Small tables with named rows and columns. After each table, cells are looked up by row and column.

kapered =
|  | danose | kegerap | nul | ziseter |
|---|---|---|---|---|
| satonut | 43 | -5 | 35 | 37 |
| vut | 11 | -90 | 4 | 4 |
| rekolo | 38 | 14 | 41 | 27 |
| gopudi | 39 | -94 | 27 | 31 |
| zuzo | -23 | 64 | -15 | -6 |
| fepit | 32 | 31 | 28 | 31 |
| kek | 37 | -73 | 44 | 30 |
| kesif | 39 | -4 | 32 | 37 |
| beg | -61 | -74 | -66 | -68 |
| kepuvun | 10 | 55 | 29 | 17 |

beg, kegerap -> -74
kesif, ziseter -> 37
fepit, kegerap -> 31
beg, ziseter -> -68
zuzo, ziseter -> -6
satonut, kegerap -> -5
kepuvun, danose -> 10
zuzo, kegerap -> 64
beg, danose -> -61
rekolo, ziseter -> 27
satonut, danose -> 43
zuzo, nul -> -15
fepit, nul -> 28
beg, nul -> -66
kepuvun, ziseter -> 17
vut, nul -> 4
gopudi, ziseter -> 31

musuk.csv
,benore,petuk,zavat
gem,32598,23448,60390
latepu,36567,64008,63492
meki,32741,21759,59721
tamiz,75096,46812,44156
kov,72963,83102,43344
mil,74833,48514,42450

What is the petuk of latepu in musuk? 64008
What is the benore of gem in musuk? 32598
What is the benore of tamiz in musuk? 75096
What is the zavat of kov in musuk? 43344
What is the benore of latepu in musuk? 36567
What is the petuk of gem in musuk? 23448
What is the benore of kov in musuk? 72963
What is the zavat of latepu in musuk? 63492
What is the zavat of meki in musuk? 59721
What is the benore of meki in musuk? 32741
What is the zavat of tamiz in musuk? 44156

tepos:
         nuvizum  pezir  tuguru
lenu       0.570  0.496   0.632
latepa     0.575  0.107   0.691
tesa       0.880  0.834   0.867
vad        0.950  0.846   0.935
tur        0.603  0.599   0.641
mosato     0.557  0.312   0.643
ful        0.915  0.843   0.900
fusosul    0.669  0.711   0.682

What is the tuguru of latepa in tepos?
0.691
What is the pezir of vad in tepos?
0.846
What is the tuguru of tur in tepos?
0.641
What is the tuguru of ful in tepos?
0.900
What is the pezir of ful in tepos?
0.843
What is the nuvizum of tesa in tepos?
0.880
What is the pezir of tur in tepos?
0.599
What is the nuvizum of lenu in tepos?
0.570
What is the nuvizum of tur in tepos?
0.603
What is the pezir of lenu in tepos?
0.496
What is the pezir of mosato in tepos?
0.312
What is the pezir of fusosul in tepos?
0.711

muv
           tov    tob  libivol    nis   vufo  zuvopup
mulinul  54907  39384    94382  41048  62689    74243
kimaga   67538  53966    31364  70998  14878    30832
degi     67907  31218    82096  51618  19420    53769

kimaga, nis => 70998
degi, zuvopup => 53769
mulinul, vufo => 62689
kimaga, tov => 67538
degi, tov => 67907
mulinul, nis => 41048
Row with the largest vufo: mulinul

narupag =
fields: zapilo, fim, daf, vovage, nadonuk, direta, fof, zezirel
bosenom: [60558, 47975, 34281, 31384, 39929, 25853, 25654, 50335]
zoz: [71738, 52301, 24339, 26904, 59151, 17036, 13045, 43777]
rap: [76351, 51426, 22558, 25249, 63003, 15562, 9222, 43210]
bovuto: [63527, 51269, 31777, 29979, 44429, 22808, 22769, 48239]
lag: [40397, 31775, 35478, 47975, 35970, 41871, 47224, 51600]
sol: [66739, 52683, 28157, 28846, 51364, 19856, 18681, 45458]
tep: [35426, 32234, 36654, 53902, 34774, 47481, 55437, 49439]
pom: [24866, 39337, 54542, 63926, 36536, 65326, 69268, 41433]

What is the direta of rap in narupag? 15562
What is the vovage of pom in narupag? 63926
What is the daf of bovuto in narupag? 31777
What is the zapilo of zoz in narupag? 71738
What is the zezirel of tep in narupag? 49439
What is the fof of lag in narupag? 47224
What is the nadonuk of bovuto in narupag? 44429
What is the daf of sol in narupag? 28157
What is the fim of lag in narupag? 31775
What is the zapilo of pom in narupag? 24866
What is the zapilo of rap in narupag? 76351
What is the fim of tep in narupag? 32234
What is the direta of zoz in narupag? 17036
What is the zezirel of sol in narupag? 45458
What is the zapilo of sol in narupag? 66739
What is the vovage of bovuto in narupag? 29979
What is the direta of lag in narupag? 41871
What is the zapilo of bovuto in narupag? 63527
What is the fof of rap in narupag? 9222
What is the zezirel of rap in narupag? 43210
Row with the largest daf: pom

